In the rows, 128 means zero.
Each path below is one point turned by a fixed rotation once a step. After each direction that follows a path, write how fast that rotation turns it, in degrees each step (0 if it stays still).
Each turn is a multiple of 5 degrees from 10 to 175, or 0.
Each row of a path follows its step; steps can be skipped.
path 1
step 0: [129 129 129 133 127 121 125 132 124 125 133 136 124 121 128 130 137 127
 130 119 138 107 130 132 137 121 116 126 124 141]
step 1: [121 132 125 121 120 132 135 131 118 129 120 124 121 133 115 129 130 117
 133 138 127 124 140 127 129 120 125 127 141 117]
step 2: [130 116 122 129 119 118 116 130 132 132 131 118 130 124 131 139 132 135
 142 126 134 132 129 121 128 133 113 119 134 129]
step 3: [122 115 127 130 122 127 126 133 123 118 123 135 122 119 121 132 128 117
 124 117 127 111 122 138 135 122 129 130 134 130]
step 4: [135 123 131 118 124 124 128 124 123 131 120 126 119 133 123 129 124 118
 129 130 133 131 147 114 128 119 122 118 125 118]
step 5: [125 113 129 131 120 123 129 129 128 126 129 120 132 116 120 143 119 137
 130 128 135 134 116 128 124 136 129 124 137 120]
step 6: [125 109 131 131 132 124 123 127 127 115 115 134 121 128 138 124 130 119
 116 117 130 122 131 125 129 129 131 122 124 134]
step 7: [143 131 141 129 123 130 138 123 123 124 126 124 126 131 112 127 117 125
 122 126 137 134 130 123 129 121 133 120 125 116]
step 8: [121 117 128 129 132 122 130 130 132 124 128 125 128 124 137 135 129 143
 116 141 139 132 125 121 117 136 133 120 135 126]
step 9: [134 124 138 139 125 134 130 129 124 110 113 125 133 132 129 120 136 129
 123 118 126 125 122 131 136 135 132 125 120 133]
Directions:
[129 128 128 131 126 128 126 126 128 127 122 123 128 134 129 127 128 127
 128 128 124 129 131 126 129 127 126 132 126 125]
140
[125 126 126 128 130 126 129 127 134 127 125 126 135 128 130 127 129 128
 131 125 129 128 126 130 131 128 129 126 130 128]
115
path 2
step 0: [136 124 130 130 113 130 121 120 123 125 128 131 119 140 121 128 128 143
 124 131 125 131 137 113 132 129 119 125 133 131]
step 1: [135 126 123 130 133 122 131 134 133 122 129 125 126 129 137 122 121 129
 127 125 138 120 121 120 131 148 117 131 141 128]
step 2: [120 125 135 125 123 143 129 125 122 123 131 145 124 126 133 130 125 127
 124 122 121 118 125 129 119 139 125 122 129 115]
step 3: [138 124 138 128 121 122 128 142 111 140 123 137 136 124 128 128 123 118
 129 122 127 129 127 125 138 128 125 130 132 127]
step 4: [124 123 128 131 127 137 138 134 130 127 124 121 127 128 145 126 109 121
 141 125 125 129 132 128 123 123 125 134 116 128]
step 5: [127 117 134 137 123 144 133 126 126 134 124 129 140 128 124 125 129 132
 134 146 133 136 131 132 130 128 139 122 130 123]
step 6: [130 135 125 134 129 126 145 131 124 129 137 127 129 119 136 138 134 132
 128 135 137 140 118 128 129 117 122 138 133 131]
step 7: [132 126 125 128 132 147 130 117 127 133 135 114 126 123 132 125 136 133
 119 118 131 119 134 123 125 115 133 127 128 125]
step 8: [135 143 125 133 138 131 117 127 128 134 126 136 137 121 123 128 123 131
 125 138 136 117 126 123 130 122 127 123 132 141]
step 9: [124 134 122 134 133 122 131 127 137 142 137 135 112 122 126 122 120 144
 132 121 117 128 128 126 128 126 127 128 126 126]
Directions:
[123 131 128 125 130 134 125 125 126 126 129 126 131 130 127 125 125 125
 128 130 130 126 127 130 128 130 130 128 129 126]
125
path 3
step 0: [127 129 116 131 126 128 135 123 129 131 132 124 129 128 132 136 119 122
 134 131 135 126 134 113 135 134 139 124 137 129]
step 1: [137 134 142 125 124 131 122 119 128 121 125 123 123 118 133 121 131 131
 125 122 125 122 127 120 131 132 140 134 125 128]
step 2: [128 142 127 135 133 135 135 140 135 132 127 128 120 125 127 117 132 122
 127 125 124 129 127 141 126 122 130 126 128 124]
step 3: [126 123 128 131 140 132 126 129 136 123 124 127 127 135 133 133 120 129
 128 123 131 125 118 126 115 130 114 117 128 133]
step 4: [119 118 129 116 126 126 125 126 133 126 137 132 128 130 120 135 135 128
 128 124 118 121 134 122 131 121 117 133 125 121]
step 5: [130 123 122 129 127 117 126 127 119 131 123 123 133 131 120 130 130 121
 114 132 127 140 139 134 127 121 134 129 128 136]
step 6: [131 127 129 130 132 128 132 126 117 130 126 127 138 120 129 132 131 130
 141 138 133 131 122 130 121 138 130 143 133 131]
step 7: [131 137 131 132 125 129 120 132 127 130 135 140 126 128 133 128 127 136
 129 127 136 130 136 130 142 142 125 126 124 125]
step 8: [135 125 127 130 114 128 135 128 138 134 124 120 132 140 131 120 122 127
 127 125 128 127 121 127 134 130 134 120 132 118]
step 9: [119 132 122 124 123 126 123 119 130 119 131 123 117 122 135 124 124 125
 132 132 132 118 117 128 120 118 135 127 123 130]
Directions:
[128 130 131 131 132 129 127 131 124 129 125 129 130 122 129 128 132 129
 124 130 128 125 128 130 126 131 131 127 130 126]
80
[126 130 130 128 132 129 129 129 127 132 131 132 130 129 132 126 131 128
 130 125 129 133 124 129 128 127 128 128 127 133]
90
[130 128 131 122 128 129 125 130 129 126 129 130 132 129 127 124 131 131
 128 126 126 127 133 125 131 129 129 126 127 129]
115
path 4
step 0: [135 132 135 126 127 125 126 121 124 121 125 125 119 122 129 118 130 151
 126 135 125 131 129 135 132 128 127 116 132 135]
step 1: [129 133 120 130 127 125 124 124 134 123 120 130 119 126 115 124 128 121
 120 143 123 127 127 139 128 120 130 128 126 144]
step 2: [121 128 126 123 122 129 134 123 127 117 132 131 120 139 122 130 135 122
 136 136 122 135 125 130 140 132 121 127 145 132]
step 3: [128 116 133 122 131 118 140 125 136 131 135 122 127 125 116 122 128 128
 125 131 114 131 124 124 143 128 124 125 120 128]
step 4: [142 125 123 132 125 121 130 124 120 118 129 121 133 117 119 131 141 127
 131 133 133 124 127 126 133 135 120 117 122 133]
step 5: [133 131 122 124 127 126 121 116 121 128 132 134 128 118 133 114 134 135
 123 135 117 136 125 128 129 133 136 117 133 136]
step 6: [134 128 119 126 117 117 120 127 131 131 127 131 111 128 126 136 134 120
 118 136 124 137 125 130 132 119 129 129 127 135]
step 7: [124 121 129 117 127 119 130 133 118 113 134 135 123 131 120 135 125 132
 127 129 123 139 120 134 133 134 118 129 136 131]
step 8: [131 117 130 130 127 121 135 129 141 120 132 129 125 115 122 117 133 137
 121 125 118 126 131 134 134 122 116 127 127 130]
step 9: [125 126 119 127 123 132 129 132 128 118 118 120 129 113 121 128 140 122
 125 132 129 123 126 135 134 138 130 115 130 137]
Directions:
[127 129 130 127 130 128 124 127 128 134 129 132 125 130 122 130 131 129
 128 129 127 127 129 132 125 129 125 128 130 127]
70
[123 127 129 121 131 131 127 128 124 127 126 128 128 128 128 128 125 131
 126 129 128 128 126 128 129 133 131 125 127 128]
160
[127 131 128 129 123 125 126 129 123 131 130 127 126 127 130 126 127 130
 130 130 129 128 126 127 124 125 130 123 125 129]
65
[129 130 125 130 130 128 128 131 124 126 131 128 130 128 127 130 124 126
 128 130 129 126 129 126 127 131 124 126 135 129]
140
path 5
step 0: [124 116 121 123 120 133 135 122 126 123 128 127 122 124 118 141 133 121
 137 119 129 137 124 124 121 130 130 128 143 132]
step 1: [134 121 143 119 136 125 131 111 127 132 135 125 127 132 124 124 128 121
 135 134 129 128 115 136 137 126 124 129 134 129]
step 2: [132 120 128 131 126 130 136 116 125 121 126 123 117 120 121 118 132 127
 127 113 125 130 135 122 137 123 142 133 129 123]
step 3: [133 121 127 128 131 117 125 126 133 138 136 127 117 125 127 133 133 126
 132 129 113 140 122 119 130 127 123 129 145 128]
step 4: [135 117 130 125 131 118 147 116 128 137 128 135 120 131 134 130 133 124
 125 125 131 125 124 134 129 118 134 124 120 119]
step 5: [128 119 124 135 132 128 120 121 129 132 130 121 112 136 131 129 128 122
 129 126 130 132 143 122 132 115 134 134 133 139]
step 6: [135 129 137 130 132 123 139 133 136 134 131 128 121 135 120 137 136 129
 144 120 122 133 129 131 118 118 122 135 130 122]
step 7: [130 129 126 125 136 141 141 116 138 127 132 131 124 126 143 134 125 118
 132 124 130 130 128 126 137 117 128 127 125 134]
step 8: [133 125 126 132 127 138 129 120 129 127 115 123 113 128 119 134 135 134
 130 129 125 125 123 132 119 117 129 137 138 139]
step 9: [131 137 140 126 124 125 132 121 128 132 128 129 123 126 129 137 117 119
 147 126 122 131 119 131 134 123 138 134 133 123]
Directions:
[130 133 133 129 127 125 127 130 128 126 129 126 126 131 124 124 127 127
 131 126 130 130 132 129 132 128 129 129 127 129]
95
path 6
step 0: [134 132 125 133 120 118 119 144 122 111 129 119 132 129 122 127 133 142
 137 130 126 123 131 115 127 126 126 125 135 131]
step 1: [118 122 136 128 127 122 117 140 138 130 136 111 129 132 133 135 127 129
 134 135 130 116 118 125 134 134 138 134 133 129]
step 2: [115 143 118 125 136 119 125 127 132 121 138 115 125 131 129 131 133 123
 133 136 121 138 118 127 129 123 122 139 124 128]
step 3: [129 144 133 129 128 135 129 121 130 126 137 122 129 131 137 135 126 137
 126 135 132 130 110 130 113 124 132 121 129 141]
step 4: [130 124 128 124 116 128 127 132 126 111 136 125 133 138 125 121 116 132
 119 129 124 136 123 117 122 113 130 129 121 137]
step 5: [135 117 132 117 121 129 116 126 119 126 137 127 144 124 123 139 124 134
 133 140 121 124 119 118 129 134 132 131 126 130]
step 6: [132 131 126 122 117 122 124 126 135 131 126 117 129 132 127 129 133 126
 136 121 132 132 111 109 137 133 120 140 124 125]
step 7: [131 131 129 125 131 128 135 124 129 128 130 115 121 129 151 145 120 122
 128 130 122 132 122 116 120 133 124 132 133 125]
step 8: [121 130 132 120 134 136 133 114 122 123 138 123 125 134 139 113 126 123
 128 131 133 139 129 112 128 128 130 125 122 138]
step 9: [142 128 123 117 130 136 130 134 119 129 140 128 131 117 129 132 126 142
 121 126 127 139 131 117 129 130 130 127 132 144]
Directions:
[124 124 128 127 131 129 126 124 126 128 133 130 129 127 128 125 128 126
 131 133 125 130 130 129 130 128 130 129 126 124]
115
path 7
step 0: [133 135 115 126 129 125 126 127 134 123 125 128 132 135 127 118 125 127
 137 127 123 136 125 131 133 129 135 129 114 128]
step 1: [133 122 133 128 125 121 132 134 131 132 121 135 122 137 127 126 135 126
 139 138 129 130 135 122 124 129 127 118 122 128]
step 2: [129 128 133 130 132 130 138 128 126 122 138 132 123 134 123 129 130 131
 129 135 125 129 117 125 142 123 135 125 118 133]
step 3: [132 120 127 121 135 127 131 123 123 125 123 132 135 128 127 127 126 124
 141 124 117 130 138 126 139 127 132 120 128 127]
step 4: [121 125 133 126 125 129 135 128 125 121 125 119 136 130 124 121 129 126
 138 133 140 131 124 130 127 130 128 116 118 125]
step 5: [133 122 131 124 140 123 122 126 127 127 130 125 123 139 128 119 123 132
 131 134 137 123 131 120 140 131 131 129 126 133]
step 6: [132 127 124 123 132 126 127 128 134 125 124 134 134 127 135 113 136 129
 132 128 122 135 119 134 134 131 128 121 119 132]
step 7: [131 128 132 127 121 117 127 124 129 127 126 138 133 138 126 128 123 128
 137 138 130 131 134 124 123 127 137 123 116 128]
step 8: [129 130 123 123 127 126 136 138 129 127 135 126 114 135 123 127 131 130
 137 131 127 135 126 125 141 130 131 122 121 132]
step 9: [136 122 136 132 139 133 136 123 129 129 119 130 131 131 127 125 133 124
 136 132 117 127 131 123 136 125 133 125 120 124]
Directions:
[128 126 126 126 132 126 127 131 131 127 133 126 127 128 127 128 127 124
 125 123 124 126 129 128 131 129 128 131 125 130]
125
